Each row has a name. After each piece below comes the name of the row it's from, unless a question asks for something else. Each question is about the rows just above it. Places in a row count from 0.

[138 209 127 105 130 113 164 122 143 148 102 137] : bobo
[107 121 141  85 139  84 151 108 151 160 123 106] : zuzul
[127  27 115 138 112  95 129 119 139 100 124 127] : gosev
[ 90  90 132 211 136 152 122 125 176 120 137 120] : soga
[107 120 128 126 121 106 160 129 105 109 129 159] : Dil
Row and place of [84] in the named rows:
zuzul, 5
Row and place of [95] in the named rows:
gosev, 5
Where in the named rows is [125]?
soga, 7
Row and place of [159] in the named rows:
Dil, 11
Where in the named rows is [176]?
soga, 8
[126] is at row and place
Dil, 3

[146 138 129 132 166 123 184 113] : sav
[145 147 144 134 145 144 135 158] : bobo
[127 125 131 129 129 135 114 127] : gosev
[132 139 114 133 154 153  95 139] : Susuz
[125 127 129 130 128 131 119 129] : zuzul
[153 175 133  39 124 139 148 168] : pufit
[133 128 132 123 134 117 140 120] : bik
[125 132 135 136 133 142 113 118] : soga
[137  96 119 130  95 169 123 119] : ridop
[126 129 131 122 108 120 121 137] : Dil
[124 128 133 135 136 139 109 119] : kag
[132 125 135 130 121 130 138 115] : Sib
Where in the named rows is [118]?
soga, 7
Where in the named rows is [169]?
ridop, 5

[198 114 144  79]  pufit
[119 171 143 230]  ridop
[145 224  70 224]  Sib
[ 61  69  86 198]  Dil
[208 164 152 175]  kag
[ 92 143 225 218]  sav
[151 209 122 193]  bobo
Row and place of [70] in the named rows:
Sib, 2
Where in the named rows is [152]?
kag, 2
[119] is at row and place
ridop, 0
Where in the named rows is [225]?
sav, 2
Row and place of [209] in the named rows:
bobo, 1
[171] is at row and place
ridop, 1
Where in the named rows is [175]?
kag, 3

[133 131 127 134 132 125] : bik
[136 118 136 128 144 129] : zuzul
[139 118 135 124 120 141] : soga
[136 118 126 128 144 129] : Dil
[136 132 133 128 128 131] : kag
[128 131 127 119 104 135] : ridop
[111 124 117 129 131 125] : Susuz
[ 38 120 130 131 127 128] : pufit
[124 127 121 121 127 153] : bobo
[117] is at row and place
Susuz, 2
Row and place of [119] in the named rows:
ridop, 3
Which row holds [136 118 136 128 144 129]?
zuzul
[134] is at row and place
bik, 3

[123  63 107 135 145 137 160 118 126  46] -> gosev
[199  89 118 241 142 207 150 155 138  56] -> soga
[161 109 114 151  87  81  65 149 220 197] -> Dil
[199  89 118 241 129 207 150 155 138  56] -> pufit
[124  62 110 124 145 136 160 122 130  51] -> bobo
[155 109 112 150  91  76  67 154 216 197] -> kag
[154 110 111 155  84  69  66 150 208 192] -> Susuz
[67] is at row and place
kag, 6
Where in the named rows is [135]?
gosev, 3
Where in the named rows is [123]?
gosev, 0
Row and place of [161] in the named rows:
Dil, 0

[ 96 132 121 160 135 166 211  83 145 151 203 119 202 201 139  61 109 197
 152 168 211  52  70 135 216 204  65 117 171 194 208 112 219 217 107 106
  85 127 136 101 124  80  84 125 211] -> Susuz
[218 132 123 140  60 186 213 103  64  78  88 117  76 105  65 111 202 195
  53  74  58 171 119 216 147  71  97 168 180  68 152 153 134  74  48  91
 101  63 189 130  76  57  75 139 213] -> pufit
[ 76 100 127  74 219 141 105 131 186 193  54 216 114  93  61  82 179  82
  39 133 134 113 184  65  59 146 167 131 159 134  82 213  65 105  97 177
 105  66  46  55  69  49 211 185 123] -> zuzul
[152 125 148  62 150 184 194 110 215  84 187 205 168  47  48 182 178 132
  55 122 155 142  58 174 197 119  93  69 138 123 187  72  63  64 215  92
  60  43 163  96 193 177 123  71  80] -> soga
Row and place of [72] in the named rows:
soga, 31
[100] is at row and place
zuzul, 1
[142] is at row and place
soga, 21
Row and place of [147] in the named rows:
pufit, 24
Where in the named rows is [57]?
pufit, 41

[180 202 163 248] -> zuzul
[203 202 207  57] -> gosev
[142  88  46 100] -> bik
[ 74 178  76  47] -> ridop
[180 202 163  56] -> soga
[ 51 145 101  86] -> pufit
Row and place of [46] in the named rows:
bik, 2
Where in the named rows is [47]?
ridop, 3
Row and place of [57] in the named rows:
gosev, 3
Row and place of [76] in the named rows:
ridop, 2

[107 128  99 146 108 139 108 134 141 124 144 175 188 118 137 101 146 105
 130 135 144 147 139 133 129 160 133 140 131 143 116 140 183 140 144 146
 122 138] = pufit
[107 128  99 146 108 139 108 134 120 124 144 175 130 118 137 101 146 105
 130 135 126 107 139 133 129 160 133 140 131 143 116 140 183 140 144 146
 122 138] = Sib
[107 128  99 146 108 139 108 134 120 124 144 175 188 118 137 101 146 105
 130 135 126 107 139 133 129 160 133 140 131 143 116 140 183 140 144 146
 122 138] = gosev
[ 92 131 101 152 131 146 120 147  92 103 120 149 113 144 118 122 122 126
 144 126 118 106 153 117 114 125 125 170 101 192 131 122 168 144 131 129
 158 155] = soga
[125 130 117 151 136 122 118 130 134 118 127 145 119 135 128 128 125 128
 122 122 126 105 129 124 113 142 128 121 128 135 118 125 119 157 115 128
 156 140] = Dil
[ 81 139 139 126 180 154 131 124  68  90 109 120  65 180 101 165 105 135
 159 105  81 122 137 101 123 102 102 181  85 220 140 102 156 162  91 119
 190 187] = bik
[143 126 143 111 122 102 135 125 127 130 121 127 127 141 129 134 129 138
 124 118 140 149 127 134 127 101 130 113 128 113 133 134  94 134 124 125
 124 113] = ridop
The row with [ 92 131 101 152 131 146 120 147  92 103 120 149 113 144 118 122 122 126
 144 126 118 106 153 117 114 125 125 170 101 192 131 122 168 144 131 129
 158 155] is
soga
[158] is at row and place
soga, 36
The row with [107 128  99 146 108 139 108 134 120 124 144 175 130 118 137 101 146 105
 130 135 126 107 139 133 129 160 133 140 131 143 116 140 183 140 144 146
 122 138] is
Sib
[155] is at row and place
soga, 37

[124 133 121 140 134 131 114 125 122 121 128 126 131 130 126] : soga
[126 132 124 135 133 128 119 125 122 123 128 127 131 128 136] : gosev
[117 104 143 127 105 145 134 147 157 151 129 121 113 139 134] : bik
[133 158 111 199 129 139  72 109 128 116 120 146 110 153 162] : Sib
[126 132 124 135 133 128 119 125 122 128 128 127 131 128 127] : zuzul
[128 165 101 208 153 155  67 122 123 100 126 145 129 160 135] : sav
[126 131 124 132 131 126 121 124 122 124 127 126 130 126 127] : Dil
[170 147  67 178  89 126  91  83 156  45  61 196  39 166 103] : ridop
[137 126 133 120 122 125 135 124 130 131 127 131 125 126 130] : bobo
Where in the named rows is [72]?
Sib, 6
The row with [126 131 124 132 131 126 121 124 122 124 127 126 130 126 127] is
Dil
Where in the named rows is [111]?
Sib, 2

[164 114 159 133]  zuzul
[216 178  71 113]  kag
[115  93 217 190]  bobo
[164 114  71 151]  ridop
[ 88  88 189 116]  pufit
[156  88 189 116]  sav
[123 139  92 203]  bik
[216] is at row and place
kag, 0
Row and place of [133] in the named rows:
zuzul, 3
Row and place of [123] in the named rows:
bik, 0
Row and place of [151] in the named rows:
ridop, 3

[110 128 130 143 127 102 129 126] = sav
[132 118 140 131 128 124 164 151] = kag
[195  81 163 116 143 120  81  94] = bobo
[195  81 163 116 143 120  61  83] = zuzul
[115 130 118 137 123 141 133  98] = pufit
[ 30 209  72 165  98 122 199 190] = soga
[132 118 140 131 128 124 165 112] = ridop
[148  95 166 124 121 111 102 133] = bik
Row and place of [83] in the named rows:
zuzul, 7
[164] is at row and place
kag, 6
Where in the named rows is [72]?
soga, 2
Row and place of [94] in the named rows:
bobo, 7
Row and place of [166] in the named rows:
bik, 2
[129] is at row and place
sav, 6

[ 72 205  96 176  71  48  94  49] -> kag
[217  43 210  62 118 170  67 180] -> gosev
[ 52 143  86 157  48 173  68 203] -> bobo
[ 55 200  66 184 127  68 176  48] -> Dil
[167 147 129 128  18 190  88 183] -> soga
[ 49 198  37 183 144  62 124 181] -> zuzul
[ 45 238  30 207  82 202 194 119] -> pufit
[247  73 142 113 142  83 150  82] -> sav
Row and place of [184] in the named rows:
Dil, 3
Row and place of [205] in the named rows:
kag, 1
Row and place of [128] in the named rows:
soga, 3
[73] is at row and place
sav, 1

[151 113  51 136 191  87 184 146  94 105 163 198  68 135 169  42 146  77
 144 155  95  84  36  71 125 110 122 132 147]  zuzul
[151 113  51 136 191  87 184 146  94 105 163 198  68 135 169  39 145  77
 149 154  96  89  38  73 120 109 126 130 149]  pufit
[151 113  51 136 191  87 184 146  94 105 163 198  68 135 169  42 146  77
 144 155  95  84  36  41  71  57 124 106  66]  Dil
[172 134 158 159 145 206 166 104 173 168 161  79 112 114 132 137  77 149
 128 146 142 157 174 107  89 123 107 141 147]  soga
[172 134 181 159 145 206 166  72 173 168 161  79 112 114 132 137 187 149
 128 146 142 157 174 107  89 123 107 141 147]  bik
q: [151 113  51 136 191  87 184 146  94 105 163 198  68 135 169  42 146  77
 144 155  95  84  36  41  71  57 124 106  66]
Dil
Row and place of [73] in the named rows:
pufit, 23

[134 139 108  92 158 147 138 106] = Sib
[134 139 108  92 158 147 138 221] = bobo
[109  33  60  92 205  82 109  64] = soga
[122 168 164 136 108 164 121 141] = gosev
[131 193 196 175  62 160 143 205] = kag
[142 110 104 105 139 104 121 103] = pufit
[132 123  69  94 208 121 116  77] = Dil
[114 111  60  79 224 139 108  82] = ridop
[125 140  71 109 180 108 110  99] = zuzul
Where in the named rows is [168]?
gosev, 1
[111] is at row and place
ridop, 1
Where in the named rows is [94]?
Dil, 3
[123] is at row and place
Dil, 1
Row and place of [136] in the named rows:
gosev, 3
Where in the named rows is [105]?
pufit, 3

